Each path below is one point turned by a fixed rotation once a step. After each direction that follows a path, write how fast that rotation turns it, in deg/step (0 if it stays still).
Each turn is a multiple of 5 degrees from 10 to 175, or 0.
Each row of a path follows its step; steps can be skipped.
Path 1:
step 0: [ 25  27  23   1  13 -12 -27 -29  13  11 -44  11 -19  20 -13 -14 -13  -1
  27 -18  13   1  12 -49  -1 -38  -5 -16 -26  22  48  50  16  -7  42  11
  -6 -11 -35  12  24  15 -19 -27   0  18  14  48  18 -17 -24 -11 -47 -47
  -6 -39 -23 -16 -23  36 -14   3   9 -30  -9  27   1  11   3]
step 4: [-39   5  13   5  -2 -19 -69  -8 -41  -9  14  35  17 -17  -7 -26  -1  -8
  43 -14  16 -18 -24   9 -33  -3 -23   2  23 -13  37  30 -23  14  -2 -47
   9 -21 -13  26  -9  18 -22 -12  43 -18  51  -1  -4   3   3   8 -25 -14
  -3 -11  40 -19  29 -37 -30   5  22 -33   9  34  29   8   8]
step 6: [-31  19  -5   3  21 -40 -45 -23   5 -42  16   0   0  13  47  -8 -28   0
  18 -27  -7 -27 -38  -9  15   1   8   4  14  29  24 -15 -47  10   8 -36
 -39 -29   9 -23  46 -10  17 -12  -1 -19  11  36  39 -19   7   2   1 -19
   3 -30 -16   1  -7 -41  -1   0  15  60  32  -2  16 -16  25]
step 8: [  0  10  31  22  51   9 -69  12 -23  -3  -4  -8  33   4   8  37  -4  30
  39 -25  39  -7 -14 -39  -4  22  34  -1 -41  31  13  10  -1  -8 -14  17
  -7 -11   1  15  25  16  28   1  23 -26  28 -25  23  24   3  -7  14 -13
  -2 -24 -37 -14  -3  -7  15  -5 -11   3  64   9 -14  45 -17]
step 10: [  7  22   0  37  30   5 -15  27  13 -14  21  -9 -22   6  -9  13  26  49
   2 -51  28  -4   2 -57  13  11  -7  -3  -7 -44  22  36 -22  15 -25 -33
 -18 -40 -19  -3   3 -27   2 -15  23  29  -1  14  35  26   0 -16   2  53
   5  41 -11 -38 -17 -10 -34 -19  -1  39  10   7  15  14 -11]
step 11: [  8  27  39   4  15 -18 -49  -7 -21  20 -22  -4  -7 -29   0 -46  36 -41
 -20  12  24 -23  29 -34 -10   7 -12 -40  -3  26  30   1 -10  11  14  -5
   1 -14 -43  29  -3  -4 -16 -24  34  52 -11  27   7  36 -20  20  15 -27
  -4 -31  17 -25  24 -10  -3 -17   4 -10  -1  56  10 -32  -1]
step 15: [-48  -5  43   9  39   1 -20   1 -22  38 -41 -27  14  19 -23 -18 -16  12
  35  15  19  23 -41 -32 -20  -3 -28 -22   6   3  -6  -9  -7  -1 -29 -58
  19 -17 -12  11 -11  26   4 -33  -5 -23  25 -33 -12  47  16  22  -7 -27
 -29 -16  -3 -20   6  13   0  21  46   3  43  10  21   9  -5]
step 16: [ 11   9  26 -11   5   2 -20  -3   5 -25 -10 -21  10  58  14 -43  41  21
 -17 -42  30  12   5  -5 -15   1  18 -20  -9  20  28   0 -42 -14  23  13
  23   6  -7   0  21 -12  26  43  18 -71  32 -12   7  29 -36 -14 -15  22
  -3  -9  49  -4   7  50 -17 -13  24   2  -2 -24  21  -1 -21]
step 18: [-12  30  23   0  33 -41 -43  16  11 -10 -30 -17 -18  33 -29 -37  34   8
   5 -28  13 -11  -3 -21 -15 -14   5   7  -4   8 -23 -13 -22  39  12 -18
  -6  -8 -29 -15  37  44  11  32  15  21  -5  19  -4  22 -49   9  -3 -19
  38   8   4 -15 -40  -1   1 -12  -8 -32 -58  40  33   3  -4]
Speeds:
[ -8   0   6   5   3   4  -3  11  -8  -3  -2  -4   7   1   9  -4  -7   3
   6   3  -9  -4  -5   1   0   6 -18   4   4   5   1   0  -4  11 -11  -5
  -6   4  -5   1  10  -6  -8  -5  -3   5  -2  -4   9  -2  -1  -5   3  -4
  -2   6  -3  -3  14  -4   6   7  -2   2   8  -3 -12   8   3]
160
[  4  -7  -1  -4   1   1  -3   6   4   5  -6   0   3   6  -7  -4  -3  11
  10   5  11   1  10   2   2   0  -4   7   2   2  -3   7  -1   7  -1 -13
  -1 -12   1 -17  -8  -4  -1   8  -3  -2   1   3  -6  -5  -5  -1   1   3
 -10   2  12  -1  -4 -12   6   2   1  -4  -3  -7   6  -1  12]
125
[ -7   4   2  -6  -1 -10  -4  -7   0  -8   3 -16   2   9  -4 -10   4   7
  -7   2 -11   4   1  -3  -1   2   0  -2  -5  -6 -10  -5  -2  -4   5  10
  -3  -5   3  -4  -5   0   0  -4  10   8  -7 -12 -10  11  -7  -8   1   7
  -6   2  -5  -4   2  -3   2  12   5  -5   5  -3   1  -1   6]
10
[  1   4   0   8   6  -8  -2  -4  -3   0  -5   4   0  10  -5  -8  -2 -11
   1  -5   3  -4   3  -4   3  -4  -3   3   1  10   3   0   3  12 -10   5
   4   4  12  -3  -7   4   0  10  -2   5  -8 -18  -1  -2  13   0   3  -8
  -2   5  -5   4  -9   4   6  -3  -1   6   4   7  -2 -11   1]
115
[ -2   1   7   6   7  -4   2  -1  -6   0   1  -8   0  -1  -2   3  -5  -1
  -7  10   1   9  -3   2   3   0   1  -2   2  -5  -3   2   9   5   2  -4
  16   3  -1  -5  -5  -5  -5  14   5   4 -10  12  -8  -2  -3   9  -7  -7
  -1 -14   1  -3  12   9  -5   4  -4  13  -1   4  -5   4   5]
170
Path 2:
step 0: [-23  29  10  -4  -4 -13  10  -4  19 -29   0 -13 -25  30   3   3  20   8
 -27 -57   8  10 -38  11  56 -12 -31 -56  36   0   3  15   2 -16 -22  -1
 -31  14 -39  13 -11  10  -5  30 -34 -10  22  13 -19 -38 -13 -33  -9  31
  23 -35  36  24  26 -11  -3 -12 -25 -10  11 -44  -3  24  35]
step 6: [ -7 -51 -17   2  -6  25  35  15  20  13 -22  -2  25  38  17  20  24  -5
 -18 -38 -10 -32  -1 -12  -6 -33 -25 -19  29 -12  20 -25   8  14  18  36
   0  24  -9  -7 -10  21 -43  10 -11   1  38 -15   5  24 -10 -42   8  39
  28  -8  35  -4  51  24  -5  -7 -45  -8  35  26  23  16  48]
step 8: [ -5 -12  31 -24 -18  38  -8  12 -14 -25  12  -5 -10  -5  14  -6  -3 -12
  -4 -38  14   4 -13  -1  25   1  -1 -40  33 -17  34 -13  -4 -19   9  -4
   5  13 -51  33 -18  33 -35   5 -23   4  37  54 -26   6  17 -44   0  22
  64  43  -5  49 -13  24  22  -5 -18 -14   7 -18  13  15  40]
step 10: [-27  19 -13 -26   6 -18  -6  14 -36 -11 -30 -10  47 -34 -20  -1 -16 -11
  24 -17  15 -46 -61 -26  15  -5 -27   2 -14   8  -9 -35 -22  -1 -33  21
   7   7 -31 -12 -62  -3 -25  -3 -17  -2  15  26 -10  17 -30 -42 -36  22
  36 -10  16  36   3  18 -19  35 -17 -11  16 -15   2  10  29]
step 11: [ 13 -10  21  -8  15  36 -20  15  12 -16 -26 -35 -30  14  12  15   8 -23
  -4 -59   8 -30   9  -6  10 -14  13 -29  14  11  -2  -9 -31 -23  48  20
   5  28   6  13 -40  11 -15   6 -27 -15   5  13 -32 -11  25 -48 -23  26
  29  -1  30 -29  17  50 -22  16 -37 -51  22  -7  19  40  18]
step 12: [-29  22  13  10   5 -17  22  -1  -3  13  -1   3  -1   3 -24 -39  21 -21
 -21 -24   7 -12 -83  -1  24   2  20  -9   9  37 -17  -4  13  18 -10  33
   4  53  -8  24  -2  -7 -13  44   4  -4  39  44 -17   1  11 -25  53  27
  30 -19  36   4  49  19   1  21 -23  -3  11   8   7  27   5]
step 13: [-26  12 -31   6  14 -21 -10   3 -50 -33 -10 -24 -18 -19  13  -1  28 -31
  17 -59  -4  16 -10 -29 -22 -42 -38  -8  32   2  35  -1 -16   3  -5  11
  38  41 -14 -10  -1  10 -25 -23 -42   0  31  46 -14   9   5 -54  -2  18
  32   2   0  43  -1 -10   2  22 -22  -6  24 -20  26  14  -4]
step 14: [ -8 -17   3  -3  10  20   4 -21   3  39 -14 -32  -5  10  20 -13  21  -7
 -25 -57   3 -25 -29  -1 -32 -12  45 -16  -2   5 -10 -20   2  16 -25  49
   3 -10  -3  21 -22   4 -53  -3  -8  21  17 -14 -24  25  27 -30   3  54
  21  45  10  -2 -20  33   0  14 -42 -24  63   8  24  -6  -5]
step 15: [ -6  -1  -7  22 -10  -2   8  14 -13 -32 -26  -3  11  11 -42 -16  -3 -32
  15   3   3  23 -69 -24 -16   7  -5  12 -30  22   3 -51  28  36  15 -21
 -21  23 -25 -27 -39 -12 -40   9 -19  11  28  54 -28  26  23 -41   6   7
  30  24  31 -11  -3   3 -25  19 -16 -27  19  11  14  18  29]
Speeds:
[ -5  -1   3   0  16   8   7  -8   4   4   1   8   6 -17  -9  -9  -1  -6
  -6  13   0  -8   2  -2  -4   7   0   6  -6   3   0   1  -2   6  -3   7
  -5   6  -3  -4   6  -2   0  10 -13   1   6  -4  -2  -3   9  10   0   5
  -3   1   6  -8   3  -1   7  -4  -5   0   6  -5   0   0  -5]
140
[ -9  10   1  -2   1  10  -3   3  11   1  11  -6   4  -1  -1   6  -2  -7
  -1  -3   4   8  -5   5  -1   2   2   2   6  -1  10   5   1   3 -11   4
   5   3  -1   7  14   2   6  -1   4  -5   9  11  -8   2   3 -11   2  -3
 -11 -11  -4   1  -2  -6  14  -3  10  -1  -6  -3  -1   3   0]
90
[ -1  -2  -6   4   0   0  -4   7   8  -1  -5  -6  -4   1  -5  -1   3  -1
  -4   9   6  -4   0  -5   1   5   2 -10   3   0   1 -11   7   4   8  -3
   4 -13   5  11   1  -3   3  15   2   1  -2   0  -4  -6   4   1   4 -13
  -1   4   2   6 -13  -3   1   3  -8   1   1 -12   2  20   0]
100
[  1  -7  -4  -2  -7   4  -4  10   6   3  -3  -5   6   1  -4  -6   7  -1
  -1   9  14   5  -7   4   6  11  -3   8  -5  -3  -5  -2  -5  -7   1  -2
  10   4  -6  -6  -9  -5   1 -10   3 -11  -2  -4   6  -9  -3  -1  -9  -6
  -5 -11   3  -7   3   9   7   6  -9 -10   0  -4   1  -4  -2]
60
[  1  15  -1  -3  10   0   0   9 -10   1   1   0  -5  -8   1   9   1   4
   6  -3  -3  -8   4   9   5   4   1   7  -5   0  -2   2  -2  -6   5   1
  15  -5  -6  11 -10  11  -1   0  -2   2  -8 -10  -2  10  13  -2  -2  -1
   1   6  -6   1  -3  -3  12  -3  -3  -6   0   0   8  -5  -3]
120
[ -3  -1  -1 -12  -9  -3  -2   9   0   0  -6   5   7 -10   5  12   1   2
  -3   0   0  -1   1   0 -12 -10  -8   6   6  -7 -14  -8   5   4 -12  -2
  -1  -2   0   8   4  -7  -8  -2   3   2   4  -6   1  -4   6   1  -2   9
  -6  -7   7  -1 -11  -5 -10  -4   3 -10   4  -2   6  -1  -1]
85
